(in the rows, 128 means zero)
Each path is a new rotation, seen through one point. The rows after it are directions, each followed by how far the rotation turns it, in degrees per step (0 if it stays put).
Each turn is a multiple of 5 degrees from 10 to 175, or 0.
Each row of a path follows its step; steps can be skipped.

step 0: [122 131 130 128 127 125 129 123 133 127 112 133 134 140 124 136 125 131
 128 143 121 135 126 125 128 136 129 131 124 122 126 130 130 124 139 123
 139 111 131 141 140 133 124 125 123 124 130 127 144 141 135 127 122 137
 129 124 129 137 125 121 130 125 127 129 129 135]
step 11: [126 140 121 122 130 116 137 131 126 127 120 137 124 127 128 120 131 127
 126 132 134 138 123 128 121 136 123 113 122 126 129 118 124 132 129 123
 127 130 136 123 127 133 130 129 130 118 131 125 133 134 127 126 125 129
 131 148 139 131 129 135 147 129 129 121 132 143]
step 13: [124 137 128 135 118 128 118 136 128 138 113 130 135 130 139 118 128 118
 130 125 132 122 125 132 113 128 135 128 122 129 128 123 143 124 136 109
 131 134 119 137 125 120 116 132 127 135 129 135 132 129 128 123 129 130
 122 133 129 132 122 130 126 128 134 127 133 133]
step 15: [128 127 137 137 128 123 124 128 140 126 125 124 134 132 124 140 128 129
 132 137 137 133 129 121 125 129 109 131 120 131 127 129 133 126 131 121
 141 122 129 139 135 134 133 131 120 136 123 132 131 126 124 123 123 136
 118 119 117 131 133 126 128 131 143 121 142 116]
step 22: [130 126 121 123 124 109 113 128 129 125 130 133 128 129 133 125 139 124
 122 139 132 117 127 132 128 121 127 110 125 127 134 137 124 127 136 130
 120 132 128 129 121 126 139 136 116 125 119 121 123 122 123 128 114 129
 135 120 126 130 125 129 129 126 125 134 129 141]
step 23: [119 144 119 124 128 132 135 129 132 128 135 132 132 143 121 125 127 128
 134 125 140 133 141 133 129 138 134 123 129 121 121 136 125 137 127 133
 129 125 121 137 132 130 127 132 118 143 131 129 135 131 125 117 132 127
 123 144 132 129 133 120 122 140 120 132 128 127]
step 36: [124 133 127 133 133 125 135 130 124 132 132 124 128 125 139 120 117 127
 131 121 136 129 137 123 135 137 134 136 120 129 130 115 135 128 130 130
 128 118 127 122 137 135 129 129 125 135 118 131 145 127 133 126 125 116
 125 138 130 133 136 130 127 111 140 123 121 135]
step 37: [132 125 121 119 122 120 123 127 125 121 135 127 130 126 131 137 131 129
 127 129 123 132 123 118 126 126 129 133 127 115 147 134 122 139 119 122
 120 133 125 121 131 129 139 138 124 131 116 125 114 130 127 137 124 121
 142 115 126 124 125 125 140 124 128 126 122 124]
Directions:
[126 124 130 131 131 127 127 127 126 127 126 129 127 129 126 130 126 130
 124 128 128 131 128 128 129 127 127 129 130 127 127 127 128 128 127 127
 125 126 127 127 130 127 127 129 129 130 127 131 129 129 129 128 128 126
 126 127 129 130 128 129 130 127 127 128 125 128]
40
[126 124 127 125 129 126 128 127 124 130 127 127 128 128 130 128 126 128
 130 128 128 129 130 125 126 128 129 127 130 128 128 126 126 129 129 127
 129 129 129 127 127 126 130 129 130 125 129 127 125 128 128 130 128 127
 128 127 130 127 127 129 127 130 126 126 131 129]
140
[127 127 127 128 126 128 129 128 128 128 129 125 129 128 128 130 129 126
 130 129 127 127 128 129 125 125 130 132 128 126 128 129 127 129 130 127
 125 128 128 129 129 130 127 130 127 128 126 127 127 125 126 129 125 128
 123 131 128 126 127 129 129 128 129 127 127 130]
45
[132 125 128 128 125 127 129 127 129 126 132 128 130 123 126 128 128 127
 129 129 130 129 127 129 127 127 127 126 131 130 127 125 129 132 128 127
 130 129 129 130 129 129 127 127 129 129 126 129 129 131 128 126 126 128
 128 127 128 129 128 131 128 128 125 129 128 129]
110

step 0: [135 127 134 122 136 127 143 129 133 122 131 131 131 129 128 129 114 132
 120 131 130 130 115 128 129 122 134 137 136 132 131 127 136 135 116 123
 129 140 127 125 141 117 121 118 140 126 125 131 128 128 124 129 130 122
 136 131 133 116 124 140 133 141 141 126 132 121]
step 5: [134 118 131 127 142 138 119 121 119 125 126 136 126 122 132 123 128 130
 137 133 137 128 146 128 121 136 125 129 130 124 131 120 130 130 126 124
 125 130 139 126 131 129 132 128 121 130 123 135 133 124 120 125 129 106
 123 125 139 120 138 134 131 122 139 130 140 127]
step 7: [134 128 131 120 125 123 125 129 127 129 132 126 128 134 126 129 138 129
 130 117 123 131 138 137 131 110 127 126 124 133 117 124 130 120 128 113
 134 131 122 131 138 123 133 119 117 111 128 129 116 114 134 135 128 121
 135 130 127 124 127 115 136 122 127 134 119 132]
step 12: [135 127 139 131 127 125 125 139 128 136 142 119 133 125 131 125 126 147
 122 109 134 121 122 123 132 123 137 127 119 125 121 129 131 126 135 128
 135 130 133 136 123 129 117 135 129 127 124 129 130 126 123 120 128 119
 120 122 134 131 117 123 123 123 137 126 121 111]
step 20: [129 141 120 117 123 125 125 132 136 130 127 140 129 136 124 135 114 138
 126 136 123 133 119 118 127 128 123 118 133 132 135 124 138 129 123 149
 128 127 129 123 130 133 124 139 125 127 125 118 134 130 132 120 129 120
 126 140 120 140 123 127 132 131 119 127 127 122]
step 23: [142 124 129 132 125 126 121 128 122 133 128 129 131 124 123 130 135 134
 123 129 132 150 139 124 139 137 120 120 127 145 140 122 122 130 133 122
 120 133 127 128 122 127 124 132 121 120 124 129 123 130 133 131 119 143
 131 128 125 120 122 119 122 122 133 136 126 119]
step 28: [130 130 129 130 127 123 135 139 124 128 138 123 130 129 127 115 124 137
 137 132 128 128 133 126 138 135 130 127 126 128 118 136 128 129 138 140
 126 131 152 137 132 129 132 128 128 118 131 134 131 132 127 121 128 146
 125 128 122 130 129 114 130 132 131 126 118 142]
step 31: [117 124 135 139 131 119 112 131 140 125 127 135 123 121 121 133 128 129
 132 136 135 131 131 128 136 120 125 127 121 122 141 135 134 137 130 132
 126 137 127 119 129 117 127 123 130 137 140 126 136 135 123 130 143 134
 127 128 121 124 134 134 126 142 128 128 125 120]
Directions:
[130 125 128 128 129 125 126 125 127 128 129 131 127 128 127 128 128 129
 130 129 128 131 127 129 127 129 130 129 132 130 125 129 129 126 126 127
 130 129 124 127 129 126 126 126 129 127 127 128 131 130 126 128 127 127
 128 130 128 131 128 126 128 126 129 128 126 128]
160
[130 130 129 127 127 128 131 124 131 129 128 128 125 128 129 129 129 127
 128 127 129 125 127 128 128 131 127 130 128 128 125 127 125 128 128 128
 129 129 128 125 132 127 129 126 126 128 128 127 126 128 128 127 129 131
 130 130 130 125 128 129 130 126 127 129 127 129]
40
[127 128 127 128 129 127 130 129 125 129 127 126 130 125 128 127 128 130
 125 131 125 129 132 128 130 132 128 126 130 129 129 126 128 129 126 128
 128 128 129 126 129 130 129 127 127 130 130 128 130 128 129 126 126 129
 128 131 129 127 128 127 127 131 128 126 127 127]
145
[128 126 127 127 126 128 129 128 129 128 128 126 129 126 126 128 129 129
 131 130 128 130 126 130 129 129 129 133 127 129 130 130 129 126 126 130
 127 130 128 130 127 127 129 127 127 130 130 127 128 129 128 128 128 128
 127 127 126 123 130 127 132 128 129 128 130 129]
10

step 6: [122 125 133 121 117 126 124 122 132 119 122 132 135 137 126 128 118 125
 131 125 131 137 117 126 128 126 133 132 137 117 122 134 130 117 128 132
 124 135 132 140 130 127 127 132 147 135 130 134 131 131 121 110 136 126
 136 129 133 131 125 143 122 128 119 127 140 132]
step 15: [135 132 131 127 127 106 127 123 126 117 119 135 131 138 123 128 125 127
 117 135 121 123 136 130 126 124 129 126 119 115 115 131 133 136 123 132
 130 127 127 120 117 134 122 129 125 129 131 122 119 137 134 130 116 126
 128 130 128 123 118 116 119 131 116 119 135 121]
step 17: [121 125 121 122 119 126 119 134 132 130 106 138 129 137 118 131 138 130
 123 116 127 130 127 123 128 147 126 118 129 130 127 126 128 126 133 132
 124 131 115 132 134 116 125 133 134 132 129 136 127 134 124 129 140 127
 127 125 132 136 125 136 132 114 131 131 126 133]
step 21: [128 127 130 139 133 121 122 139 129 130 123 127 124 131 128 131 121 114
 141 129 126 130 128 133 133 126 142 140 139 130 125 120 118 122 124 123
 140 122 132 126 115 127 132 126 127 121 127 136 116 136 125 131 120 130
 135 126 127 117 131 125 134 144 133 132 124 116]
step 22: [127 124 128 127 128 123 125 132 139 129 132 129 127 138 132 127 123 122
 133 121 132 124 128 129 135 130 102 132 137 121 132 114 132 117 137 131
 122 124 122 119 128 137 134 129 134 133 113 124 114 128 123 123 127 130
 129 128 135 136 124 128 132 140 134 117 129 130]
step 26: [131 134 122 120 122 121 137 134 120 124 130 127 129 127 120 123 124 140
 131 123 133 123 132 132 126 121 134 131 118 126 128 132 120 135 132 125
 122 125 121 127 128 122 132 130 122 124 145 139 109 133 144 136 134 121
 129 135 121 131 123 117 130 131 120 142 132 121]
step 28: [128 121 123 118 119 120 124 142 132 111 118 130 122 122 125 140 130 135
 131 130 134 130 130 120 123 130 123 129 129 129 133 128 128 119 134 129
 118 134 131 129 129 128 110 128 138 119 132 125 138 138 119 121 126 130
 130 127 132 124 127 136 131 128 125 114 112 121]
step 36: [125 127 135 120 122 136 117 124 120 137 137 120 125 125 133 119 123 117
 123 120 145 128 116 123 124 136 121 131 120 131 126 133 124 131 133 119
 125 128 138 134 132 127 143 133 134 136 129 133 121 125 127 124 126 137
 115 136 133 133 142 132 130 134 127 124 119 130]
Directions:
[127 128 127 130 127 127 130 132 128 127 127 126 128 128 130 128 129 126
 129 130 126 129 129 129 129 128 131 130 129 127 128 128 127 131 126 127
 130 124 127 129 128 131 126 131 125 129 130 127 127 125 129 129 126 129
 127 126 127 130 128 128 125 129 128 131 128 130]
130
[130 131 128 129 131 130 127 126 127 127 131 128 127 129 128 126 127 128
 128 129 127 131 130 129 127 130 128 128 125 130 129 131 127 131 127 127
 129 126 129 128 126 130 127 126 132 129 130 129 125 128 130 131 129 129
 126 127 130 128 128 127 129 129 128 128 127 127]
65
[123 127 127 131 129 130 127 126 126 128 129 127 127 127 131 127 131 129
 128 128 129 126 128 129 125 128 129 126 129 126 129 128 127 128 127 131
 127 127 129 128 129 128 129 128 128 128 129 130 127 128 129 127 129 126
 128 131 129 123 128 128 124 130 125 130 129 131]
60
[129 125 127 129 129 126 130 124 131 131 130 125 127 127 130 127 129 126
 126 128 129 128 128 128 128 127 126 129 132 130 127 130 124 128 127 128
 130 129 126 128 130 128 128 127 127 129 128 127 128 129 126 130 129 130
 129 127 126 126 125 127 130 128 127 129 126 127]
130
